rotation ticks, each row followed by its count of ticks
The counts run from 0 to 1272.
[129 150 100 133  92 125 149 169  86 160 144 129 141  99  84 131 136 167
 169 102 132 114 113 121 125 145 112 130  90 132 145  92 127 168 119 163
 109 139 161 166 128 137 102 174 156 108  62 163 144 133 147 125 125 178
 168 149 125 166 161 133 141 107 134 172 121 119 166  92 133]
11
[156 141 109 113  98  89 160 120  89 170 141 129 127  76 135 135 175 167
 142 132 138  98 146 110  87 136 136 169  74 134 150 103 124 156 118 144
 104 128 137 136 128 131 137 182 162 116  63 137 142 116 170 133 156 152
 135 129 126 171 148 142 185 153 125 141 105 141 135 100 102]
443
[154 135 100 118  91 107 158 118 109 158 135 127 124  77 141 138 144 174
 176 124 145 127 156  98  70 158 122 173  81 135 131  93 147 168 127 148
 110 119 130 139 104 126 127 174 135 133  76 132 143 111 182 125 136 144
 135 119  94 175 157 119 197 124 131 161 112 116 143 102 125]
187
[150 152 110 122  93  71 156 121 103 140 135 120 124  62 130 138 143 154
 160 133 133 111 143 105 108 167 139 188 112 131 144 117 144 176 128 140
 134 137 134 147 123 124 113 167 147 113  66 127 151 119 173 117 160 126
 136 134  97 172 157 128 180 120 122 170 114 132 164  92 121]
1104
[143 149 110 133 111 103 143 142  90 153 128 122 120  61 120 129 149 150
 141 114 131  99 150 106 106 164 141 175  90 130 129 109 135 180 132 132
 118 133 167 137 111 100 110 165 180 117  55 136 156 145 155  99 159 147
 147 132 122 172 157 123 179 125 112 158 106 138 158 106 113]
94
[122 145 104 130 100 116 152 139  92 163 141 143 152  60 112 129 152 156
 171 127 131 142 145 119 110  96 149 146 119 147 147 103 138 178 135 161
  97 117 139 134 112 119 112 174 149 111  52 149 139 112 174 118 108 128
 145 141 111 171 138 119 163 114 108 132  61 132 162  90 136]
123
[131 152  90 106  99  92 158 138  81 142 135 139 146 108 119 108 130 167
 154 121 152 141 125  93 108 126 132 133  90 129 152  77 147 175 148 135
 107 111 146 137  96 141 131 173 133 118  51 126 138 112 161 130 107 179
 109 132 101 183 147 148 126 102 139 145  73 120 161  96 131]
270
[167 131 112 142  97  86 138 141  97 172 147 162 158  63 110 141 164 163
 136 143 146 117 117 120 131 123 160 155 117 126 141 107 125 169 132 144
  78 151 148 119 121 111 101 156 147 128  59 163 146 124 172 113 138 143
 144 103 114 165 143 138 160 129  91 142  98 169 174 102 122]
1039
[147 127 100 103 110 100 155 141  93 162 148 127 144 108 114 113 171 178
 153 107 144 114 110 105 110 136 144 142  86 140 143  71 101 191 125 120
  91  98 159 142 113 118 127 173 131 114  81 140 152 122 189 129 143 158
 132 117 113 161 130 118 155 122 131 157  90 130 163  90 119]
947
[137 150  99 138  96  94 165 115  90 145 143 130 146  92 103 122 146 166
 147 123 127 105 125 114 136 141 152 152 110 144 140  61 121 185 125 130
  90 112 171 161  91 122 105 169 117 103  49 138 154 115 178 117 134 159
 137 121 123 175 139 124 136 128 119 164 113 141 157 113 110]
815
[158 147  84 125 102  82 160 159 111 171 165 140 137  97 127 131 150 165
 153 105 149 107  95 107 107 150 135 169  90 131 157 116 115 158 133 142
 116 152 146 130 161 135 127 178 149 103  77 134 144 135 162 123 165 191
 127 125 107 163 158 136 145 122 136 174 120 140 159  95 125]
159
[157 132  93 116 105 101 145 144  70 150 128 119 145  74 106 114 157 168
 153 110 158 110 140 114 124 137  97 145 112 115 126 111 117 181 133 136
  94 153 176 136  92 112 115 170 146 113  62 144 140 126 168 110 166 163
  87 137 117 180 137 132 151 138 131 168 107 138 152 108 126]
358
[154 148  87 124 100 102 151 135  98 160 140 121 139  89 151 125 137 166
 151  95 131 114 143 119 115 173 135 160  98 147 126 113 131 177 132 158
 115 125 160 110 117  90 121 152 132 132  68 151 124 110 168 100 141 145
 139 131 108 189 161 143 174  80 129 175 102 103 154  94 123]
24
[160 165  90 108  71 104 133 153  97 163 136 145 139  84 114 143 136 147
 156 121 154 126 120 131 126 140 112 144 125 119 147 119 144 148 144 173
 104 164 125 151 131 124  87 153 140 117  66 156 153 115 171 101 125 156
 127 137 103 169 169 134 146 106 102 158 109 133 198  90 148]
112
[139 127  92 119 110 120 164 152  76 178 136 119 147  90  92 116 143 170
 182 109 142 119 122 123 100 120 119 134  91 146 134  78 110 191 118 131
  98 114 161 117 111 122 127 187 140 105  85 141 136 116 165 130 152 172
 143 131 116 179 119 128 161 125 145 170  93 121 145 112 124]
1080
[133 136 100 125  96 121 155 126  96 149 140 119 136  72 133 127 145 160
 177 131 158 103 140 135 128 115 147 165 110 153 149  97 157 184 137 135
 112 112 146 109 110 117 106 165 115 130  64 134 140 132 182 115 114 148
 150 116  97 177 165 114 172 104 143 156  98 116 166  89 137]
1134
[170 142  90 132 101 109 172 127 114 185 150 156 153  82 138 133 140 179
 151 110 155 122 135  92 119 155 126 142  69 108 130 100 113 153 132 145
  93 143 141 139 123 121 113 166 142 125  70 153 141  80 164 121 152 152
 114 109 108 153 154 159 172 142 127 172 113 138 145 116 111]
1036
[148 134  99 161 105 125 152 142  95 152 131 146 155  77 104 127 172 170
 149 112 148 104 138 114 133 140 133 146  84 118 129 102 137 194 117 153
 104 162 166 137 126  98  89 159 163 136  57 172 137 144 144 120 142 159
 149 124 126 163 146 124 160 127 140 176 128 131 139  88 133]
889
[129 150 101 140 111 142 158 139 120 154 160 113 133  58 122 139 140 160
 170  93 152 125 138  99 160 129 130 153 125 124 149  88 127 171 127 153
 115 129 146 146 128 110 103 158 149 119  54 160 153 121 164 117 131 155
 136 136 109 169 174 112 159 119 112 176  99 142 183 108 147]
406
[143 159 110 134 112  96 152 158  96 165 157 137 147  80 121 124 137 156
 149 126 143  98 108 117 152 140 169 156  93 128 166 100 137 170 141 147
 118 128 147 110 141 111 111 150 149 111  55 146 148 129 146 118 130 163
 167 115 104 172 175 148 161  89 117 152  93 143 185  99 124]
689
[139 161 105 117 101  98 148 144  85 155 142 123 147  78  99 126 110 161
 177 121 145 108 135 123  98 132 115 153  86 133 159 118 129 170 133 154
 111 150 149 130 109 133 133 190 143  97  66 114 132  92 144 118 143 154
 111 121  92 169 138 167 152 100 128 156  80 133 152 131 120]
170
[122 151 108 130 102 138 151 164  98 158 144 138 140  93  86 129 130 170
 163 113 154 138 123  92 123 136 110 127  90 105 148  78 128 170 136 154
  97 132 150 182 102 145 107 167 171 116  48 149 152 127 144 126 118 180
 127 140 114 158 167 127 134 132 115 152 106 136 169 108 136]
804
[151 139 103 134  94 134 155 124  90 158 165 129 160  91 110 122 149 182
 183 133 168 110 122 133 113 100 138 152  91 144 173  92 129 184 123 156
  75 130 139 114 122 136 124 177 112 116  75 136 132 125 167 138 127 170
 131 109 103 162 140 116 156 115 143 143 115 141 144 108 139]
130
[141 136  99 137  95 105 135 143 109 157 116 154 127  71 104 149 127 167
 162 134 168 108 131 112  92 151 110 156  83 102 145 116 152 156 134 146
 116 164 146 151 107 132 109 182 160 141  54 141 132 106 146 124 126 175
 123 116  92 164 160 157 141 146 133 163 109 146 158 114 124]
1247
[126 128 108 146 107  93 160 125  85 142 148 106 136  81 107 129 153 168
 172 113 123 100 135 119 119 151 138 169 119 150 149  94 130 191 103 152
 120 114 159 136 125 132 125 179 140 108  57 149 129 134 166 133 129 150
 176 138 108 182 142 122 162 109 141 172 104 122 139  89 128]
411
[142 140  90 139  91 107 143 126 100 159 142 136 140  64 144 151 130 157
 155 112 156 143 156 104 110 151 109 162 127 122 131 120 152 148 133 174
 115 150 142 140 118 120 113 156 150 134  43 162 130 102 157 108 112 143
 124 141 101 191 172 138 170 112 111 161 100 134 161  95 145]
717
[156 155 101 124  92 118 160 113 101 167 145 129 136  61 125 140 184 159
 147 133 147  95 160 108 114 123 133 162  82 113 163 106 136 164 113 150
 110 151 135 140 146 129 111 169 164 118  59 153 146 110 164 130 154 141
 134 130 130 174 150 132 174 150 126 158 107 154 143 105 117]
444
[166 150 106 111 108  84 143 128  89 170 155 122 152  74 153 121 147 162
 143 124 158 115 140 109 122 135 144 158 111 135 147 109 122 165 145 144
  92 140 148 101 112 103 131 150 139 117  62 140 138 105 174 103 158 138
  97 110 106 184 151 145 183 104 105 150  84 152 173 113 121]
435
[136 160 105 114  90 123 144 143  71 143 152 110 145  95  89 121 158 168
 163 120 146  97 111 140 142 118 133 135 113 142 178  91 129 189 115 160
 103 133 158 137 124 131 106 172 125  95  68 145 139 140 157 130 129 173
 149 129 115 177 145 123 134  97 133 158 108 136 167 102 140]
1211
[153 158  98 132  79  90 141 144  79 158 130 144 140  80 108 133 151 161
 165 139 135  92 128 162 105 120 145 166 108 149 159 138 144 175 124 167
 109 158 149 112 134 116 107 181 140 113  63 131 131 149 166 107 135 151
 153 129 107 170 144 134 154  98 128 147 109 129 159  92 138]
573
[148 147  77 119  85 138 138 139 117 174 146 137 119  91 133 140 159 164
 158  93 155 126 123 124  85 144 122 161 101 153 138 101 130 165 118 159
  95 128 144 143 124 110 117 170 123 131  80 152 150 140 204  98 129 173
 126 130 113 173 157  89 150 122 120 158 122 110 161  85 134]
663
[171 156 102 132  86  98 154 154  89 171 146 153 156  93 110 121 170 159
 151 119 136 119 118 118 109 151 145 153  88 128 120 111 136 167 130 166
  94 150 137 132 142 114  97 154 156 111  72 164 158 146 166 111 149 148
 148 125 130 159 152 118 173 115 107 158 129 131 159  76 120]
633
[135 121  86 133 112 135 125 149 113 179 153 144 136  89 114 139 165 176
 151  96 168 131 107 107 106 126 137 147 105 133 154  96 111 165 122 153
  88 132 152 139 127 116 123 177 152 136  74 169 138 137 184 131 117 183
 146 115 107 180 146 114 135 135 117 147  87 151 167  99 142]
1201
[167 162 101 118 103  98 149 130  90 150 156 116 156  80 147 114 153 163
 152 119 146 114 131 113 127 138 154 160 107 144 147 105 125 180 139 143
  98 131 150  98 120  98 126 153 135 106  66 133 149 123 167 100 159 137
 106 111 106 177 141 128 174  85 111 153  96 143 165 106 130]
629
[142 163 114 120  81  80 151 135  77 151 122 140 139  79 103 133 116 157
 156 159 140 112 144 138 107 141 133 161 103 137 140  96 157 167 147 145
  92 138 148 149  77 122 109 173 132 112  49 124 148 121 162 100 132 142
 126 127 110 171 148 142 159 118 106 141 112 138 160 114 110]
776
[157 150 119 105  81  77 129 159  75 138 121 135 147  89  90 130 145 163
 161 134 128 112 112 129  89 159 126 158 109 132 143 119 146 178 125 167
 120 148 141 154 123 131 112 175 163 112  70 141 138 136 151 126 135 146
 152 138  93 173 139 145 158  92 112 147 102 125 174  81 133]
705
[148 123 101 142 111 117 146 137  94 140 134 123 146  76 118 122 173 166
 145  97 144 130 142  81 119 165 121 158 114 122 120  92 124 186 114 147
 118 140 169 140 113 100 110 154 170 132  63 176 137 141 161 127 144 150
 134 137 122 187 137 111 161 127 129 174 108 131 149  82 146]
950
[150 150  80 117  74 126 153 147  80 158 125 143 150 104  99 130 157 152
 154 120 149 128 123 126 127 124 117 127 104 124 137  90 152 173 134 149
 108 150 150 131 137 122  88 153 142 124  64 168 146 138 158 122 125 186
 139 140 133 189 148 117 131 117 138 178 127 117 158  72 148]
73
[146 130  78 149 111  87 147 151 110 179 144 163 147  96 130 136 158 175
 130  93 144 118 116 112 115 148 138 155  92 128 122 124 111 165 131 152
  83 152 170 142 119  96 114 168 146 134  49 157 126 110 172 104 129 169
 132 131 111 157 159 148 143 121 124 155 105 130 147  87 117]
563
[131 141 104 135 112 140 152 112  96 149 154 119 144  72 117 121 143 180
 175 121 165 123 155 106 101 109 134 157  90 139 165  91 137 192 128 145
  91 126 146 117  97 126 138 181 143 124  61 122 131 120 164 129 129 153
 111 110  96 171 132 119 160 119 139 141  82 138 138 121 137]
730
[139 168  93 115 116 116 149 146  88 158 155 106 146  69 122 118 159 159
 161  95 144 111 142 120 132 125 131 154 104 139 167 128 111 187 124 161
 110 141 155 116 141 106 121 170 162  92  74 132 139 133 159 102 165 144
 107 140 113 176 141 130 162 100 120 157  80 141 169 110 134]
762
